Each path below is one point turned by a fixed rotation once a step. After each direction that follows a path, write how fast that rotation turns it, in degrees a step (0 if it stays still).
Each turn is a multiple of 5 degrees from 10 to 175, or 0.
Each row of a path follows its step; steps can be skipped.
Path 1:
step 0: [-14   6  -4  -7  10  18   9 -16  -7   6  12 -14   4  -9  21  -2  -2  -5
   0  -3  -4   0 -15  26 -24  28 -13 -14 -13  13  15   8]
step 1: [  4 -12 -11   4   5  21  21  12  -7  17  10   2 -18 -11  20   2   1   2
 -12  -1  -3  -4 -15  19  -8  10  -6  -5 -36 -14   7 -10]
step 2: [  8 -11   5  -6 -11   7   6   6  32   6   1 -18   5   5  13   2  -1   8
 -17  -2 -13   7  -7  23   3  16  -2 -13 -34   8  20  -3]
step 3: [ -6  -8   4 -14   8  14   1  23  -9  -4   6   2  31  -1  12  -7  -1   7
 -24  -8  -5 -10 -11  24 -10  -2  -8  -8 -17   9  27  -5]
step 4: [-21  -9  -3 -23   8   7  11  -4  -3   5 -12   9   4 -13  22  -9  -1  -2
 -25  -5 -20  12 -17  31   6   7  -5  -8 -14   6  -9   1]
step 5: [-10 -14  -6  -7   5   7  -2  11  13   4  21   3   5  -5  20   2 -11 -18
 -25   7  -6   0 -22   0  12  -8  -2  -3 -38   9  -9 -10]
step 6: [-20  -2  10 -18  -1  16 -10  21  22  -7   7  -6  14  -2  21   2   0   6
  -8   4 -31  12 -21 -12  -5  11 -10 -10 -13   0   8   3]
step 7: [-18   6  -2  -9   7  -1   4  18  -3   2   8  15  -5  19  27 -21 -11  -1
 -12  -3 -16   1 -30   5   1  -5 -27   1  -2   1  20  -2]
step 9: [ -5  11   4  -4  18  10   5  19   0   9  32 -18  -8   2  28  15 -10  -9
   4   6 -10  -5 -21   6 -19  11  -5   7 -20   4   1  -2]
Speeds:
[ -3   5   4  -4   6   6  -3   4  -5  -5   5  -5  12  -6  -1   6   3   2
   4   1  -2  -5   0  -4 -11   4   2  -2   5   0   3   1] => 120
[ -6   0  -4   8   1   1   2  -9   1   3  -1  -3  -5  -2  -1   0   2   0
  -4   2  -1  -2  -7 -14  -3   4  -9   3   3  -1   9  -1] => 45
[ -3   6  -4   3  -7  -2  -9   2  -2 -11   3   6  -4   1   5   2  -6  -6
   7   4  -4   5  -9  -2   2  -1   0  -3   6  -2  -1  -1] => 35
[-11   3  -1  -2  -2  -2   0  -3 -10  -3   4  -1  -1   2  -5  -4   5   3
  -4  -5   2   1   1   9   2  -7  -6  -3   7   8   4   3] => 90
[  5  -2  -2   2   0  -7  -5   2   1   2  -8   6  10  11  -3  -7  -3   4
  -1  -3  -3   5  -3  -1 -10   1   0   0   3   1   7   1] => 90
[  3   1  -8   3  -6   7   3 -11  -2  -6  -2  -1   6  -2   3  -1  -2   3
  -3  -2   4   2   3   4  -2  -1   5  -9  -5  -8   5  -6] => 25
[  6   1  -1   4   1   1   3  11  -8  -2   2   5  -1  -1   2  -3   2  -3
  -3   2  11  -4  -3  -6  -4 -12  -3   1  -6   3   2  -6] => 170
Path 2:
step 0: [ 11  -3  30 -11  -7  15 -14  -6 -13 -27   6   5  25  -5 -17 -16 -12  -1
 -27  -4   1  -4  -9 -19  -2  25   6 -12   3  17  -6   2]
step 1: [ -7  -1   8 -13  -5 -29 -16   2   0  14   7   3   9 -16 -18   6 -18   3
 -24  10  -1  24 -18 -15  -3  -7 -19  -8 -16  16  11  27]
step 2: [-11 -11  28  25 -25 -22  13  -2  19 -18  -8   0   1  -3   4 -12  -2 -17
 -10   4   2   8 -23  11 -20   9  16  -6  -9   9   2  22]
step 3: [ -6  -4  27   3  13 -18  -2 -17   7  -5 -17  -6   8  17 -28   1   6  -9
 -35  14  12  -6  -1  -8   9  10   3  26  20   1  11   9]
step 5: [ 13  10   9  11   3 -15 -10  -3   8 -41   5  -8   4  11  -2 -28   7  -4
 -15 -21  -2   0  22 -12 -19  14  15 -10  -2 -11  17   9]
step 6: [ 17   0   6 -16   1 -13  -6  -3 -10 -11  34  10   2 -12 -30  -3  -7  -6
 -20  13  -3  -9  -1 -26  19  17   5 -11   9  11  25  -2]
step 7: [-16  -2  18  -3 -24 -11 -12  20 -15 -20  12  -2  14  -2  -3 -13 -15  11
 -12  -1  -7  10 -17 -19 -16 -16   3 -10 -27  25   9   3]
step 8: [ -6  -3  10  25   1  -5   8  -4  10 -14   3  15  26 -22 -17  -5  -2  -8
 -30  -3  16  26 -11   2 -10  16  -2   3  -5  -2  18  28]
step 9: [-12  -8  34   9  -4 -30  15 -20  -6   1   0  -8  -3  -2  -7   7   8  -7
 -10  24   7  -8 -19  -6   1   9 -12   4  10  36  12   0]
Speeds:
[ 8 -1 -3 -9 -7  0 -1  4  3  1  4  1  9 -1 -5 -1  5  8  5 -2  6  4  2 -5
 -4 -1  6 -8  5  3  0 -1] => 55
[  4  -4   1  -3   0  -1  -3   3  -4   3  -8   4   2   2  -2 -10   0   5
   1   2   4  -9  -5   6   8   2 -10  -3   3   1   8  -1] => 125
[-3  4 -4  9  1  4  8  3 -9 -7  9  1  4 -4 -3 -1  2  4  2 -2  2 -1  2 -4
  1 -3 -4  3 -3  2  9 -8] => 40
[ 1  8 -7 -7  3 -3 -5  0 -4 -4 -8 -5  0  4 -3  1  5  3 -9  1 -3  9  2  6
 -6 -4 -3  5  0  1  5 -2] => 160
[-7  7  5 -4 -6 12 -9  3  0 -1  5  0  3  9 -1  2 -3  2  1  6  2  1 -2 -2
  8 -2  1  7  2  2 -2  1] => 110
[  9  10   0  -1   0   1  -3 -10   2   0   8  -5  -4   1   2  -7  -2   8
   0  -5  -8  -3   0  -4   2   4  -5  -1   1  -3  -5  -2] => 60
Path 3:
step 0: [ 17   8  13  -4   1  -3  -8 -15 -26  18  11   6   7 -11   3  11 -16   9
 -18  10  -1  11 -21  -9 -11   5  22   4   4 -12   0   7]
step 1: [  8  -8 -15 -13  -1 -27  -6 -10  -4   8  -2  -6   4 -14 -13 -15   3   5
 -16   5   6   8 -15  -1   2  16   7 -20  13  -7  26  13]
step 2: [  4  -3 -18 -15  -1 -34  -9   2  -7  12  -5   0 -15  14 -15  18  13   1
   7  -7  -4   4 -16   3 -11  23  -3   4 -18  -7  -2   7]
step 3: [  7  -5 -21  -3  12 -12 -16  -5   1  -3 -23  -6  -7  12 -20  11 -19   5
  -8 -16  18  -8  15  -7   1  -2 -24  -1 -12  -5   8  -7]
step 4: [ 12   8  -9 -27   2  14  -5   3  -4  -6  -5   8   0  -6 -21   8 -14 -12
 -20   1  -2  -4   7   3   9   4 -13  34 -12  -1 -19  -6]
step 5: [ -3   5   3 -17 -14  13 -13 -21 -10  -2  -5  10   9 -24   2   6 -12  -6
 -15 -11  19  15   0  -7  19 -14  -8  -4  -7  13  -8  17]
step 6: [ 13  -3   7 -17   4  -6   2 -13 -14   9 -21   8  -4 -10  15 -18   2 -28
   3  -2  -5   9  -2  -6  17  14  12   0   8   0 -16  23]
step 8: [ -4  -1 -14   1   0 -13  -5  12 -10   9 -38   2 -10  -9   3 -21  -1  14
   3  10  -9 -12   2  -3 -15  15 -11  18  -1  16  10  -3]
step 9: [-16 -15  -7  -7  -5  -1  -7   0  -6 -27  -8  12 -11 -10 -17   4   0   8
  18   3  15   0   9  22 -22   0 -13  21  -4  13   1   4]
Speeds:
[ -6   9   3   0   9   1 -13  -2   7  -3  -1   4   7   1   2  -5  -1   1
   0   1   4   1  -3   9   1   0  -2   5  -3  -5  -3  -3] => 65
[ 9 -5  6  5  5 -7  2 -4 -1 -3 -6 -1 -1  6  2  4 -1 -4  8 -2 -2  5  3  4
  1 -3 -3 -7 -6 -6 -8 -1] => 95
[ -4   8   6  -1  -1   4   2   9  -1   4  -7  -7   3   2  -3   0   3  -4
  -3  -5   4  -1   5  -1  12  -1   1  -2  -1   5 -10   5] => 40
[-2  5 10  0 -3  4  2  2  2 -1 -1  3  0  3  0 13 -4  4  1 -8  2  8 -5  0
 -8 -1  1  2 -4  1  7  7] => 155
[  4   2  -2  -7   3  10   2   0   4  -1   3   1  -1  -7   6  -2  -5  -2
  -2  -2   1   2  -5  -5  -6  -8   0  -7   3  -4 -11   4] => 60
Path 4:
step 0: [ 13   1   4  -8  15  25   3  11   4  25   7 -16   3  26  -1  -1 -17  15
   4  -9   8 -10   0 -10   3  10  18  -3 -18 -12  -7  -5]
step 1: [ 27   2   0   4   3  12   7  11  -4  -2   0  -4   2  26 -17 -14 -18  14
  -1  11  19   6 -13  12   5   4 -11 -24   2  -3 -11 -15]
step 2: [  1 -12 -13  -2   9  20  12  26 -11   1 -11  13 -11  12 -11   4   1   0
  -2  -1  11  17 -36   8   2  -9   6  -2 -11   3  -4 -15]
step 3: [-19  -5   4   0  -4  17  -8  14  -8   6   0  11   2  -2   8 -30   4  -9
 -16  10  -2  19 -20  -4  12  -9  -3 -18  -9   7 -23  -7]
step 4: [-20  -8   2   6  13   4  -1   1 -21  22   1   2  13  22  24  -5   5 -13
   1  -9   1  -3  -9 -11 -14  -2   3 -16 -22  16 -10  -4]
step 5: [  9  -3  12  -5   6  17 -21   2   4  13  -8 -15  12  30  12 -12 -14   4
  10  10  -7   5   7 -12 -12  10   8   2 -13  11 -26   0]
step 6: [ 12   1 -11  10   2  20  -5  -1  -2   5   5  -6   2  28 -11 -15 -21   5
  20   6  17  -5 -14   4 -11  21   1  -7 -24  -5  10   0]
step 7: [ 28   1   4  13   4  14  -1   9   2   4  -4  -5  -4   8 -21  -9  -4  -2
   7  -6  10  22 -29  -7   8  -5  -6   5 -16 -12 -12 -21]
step 8: [  0   8  -3  -5  -7  20  14  29 -12  14   2  -1  -9  -3  -3 -15   4 -11
   2   1   1  -9 -26   0  18  -9   5 -24 -14  -4  -6 -15]
Speeds:
[  3   2   1 -10  -3  -4   1   4   3  -3  -5  -7  10   3   4   1   3   2
   8  -3   0   2   2   6  -2  -1   5  -9   4   6   4  -7] => 90
[ -1   4  -2   2  -6  -4  -1  -2  -5   4   3   4   0  -2  -1 -11  -2   0
  -1   9   3  -5   3   6  -2   6  -5 -14   1  -2   6   3] => 145
[10  0 -3  1 -1  2  5  4 -2  4  5 -3 11 -1 -4 -3 -6  6  5 -7 -5  2  0  3
 -1  5 -4  6  0 -6  0  8] => 60
[ 2 -3  3  4  1  6 -7 -1  2 -6 -8  0 -2  2  0  8 -1 14  5  5  7 -1 -3  3
  0  4 -6 -1  1 -7  4 -2] => 70
[-5  1  0  1 -4  1 -5 -9  4  2  2  5  6 -3 -2 -6  4  5 -4 -7  4  9 -4  1
  4  3 10  2 -4 -4  7 -3] => 95
Path 5:
step 0: [-14  -4  -5  12 -36  16  10  17  -3  13  -7   4  -2  -4 -16  14   5  22
 -11  16  -6   2   6 -14 -19 -11  14 -13  -1  10  -2  -4]
step 1: [-17  -4   9  22   1 -10  14  -8  -2  -8  13   9   0  -2  22  19  -1   7
   1  -9  -2   7  -3 -12 -10  12 -26   0  -7  29 -25  -2]
step 3: [ -5 -26   1   6   3  12   9  16 -14  25  -5  -9   1  -6  -3  -8   4  11
 -16   9 -21 -11  14 -11 -14 -16 -16   9  19  11  -7 -17]
step 4: [ 16   4  28   6 -11  -4  12   1   8  -6  16   3  -4 -17  21 -15 -14  10
  -9 -15  14 -12   4   1 -10   8 -21  20  -3   1 -22   1]
step 5: [  6  -4  -1 -14 -31   3  -8  24   8   6 -15  10  10 -26  -6   0   0  -4
  -1   1 -12   1  11  11  -1  14  25  18   7  18  -8   9]
step 6: [  6  15   0  27  -3  -7  12   8 -15  14  16   9  12 -14   7  12  10  -6
 -10  21 -18  -3   0  -4 -14  -8 -13  -4  30   9 -12   4]
step 7: [  4  -4  11  17 -20  -5   4  -1 -14  -4  11   8 -31 -15  13  15 -10 -11
   8  -7   4  -8   1   9  -7  -5  11   7 -22 -10 -28  16]
step 8: [-16  -5 -11   1  -9  25  -9  13 -22  10 -11   2   9  -2  11  -2 -20  -6
  10   5 -20  23  23   8   3  -9   6  13   0  20 -10   1]
step 9: [  7  13  27  28 -13  12  12   5 -10  -6  14  -8  11  -6  14   2   3  11
 -18  -5  -8  -2   3   4   5 -32 -13  -9  -2   7   5 -13]
Speeds:
[ 1 14  3  3  0 -1 -3 -7 -6 -5 -7  0 -4  3  4 -8  5 -2 -3 -4 -2  3  2 -3
 -4  3 -9 -1  6  1 -2 -1] => 145
[-1  5 -3  4 -1 -2 -3 -7 -4  0  3  7  9 -9 -1 -7 -5 -9  1  4 -6 -6  1  0
  1 -2  5  3 -4 -8 -1  0] => 35
[  8   2  -4   2  -1  -1   6  -6   2   9   2  -3  -6  -2  -7   3  -1  -2
  -8  -2  -2  -3   2  -4  -3 -11   1  -8   5   0   3  -4] => 115
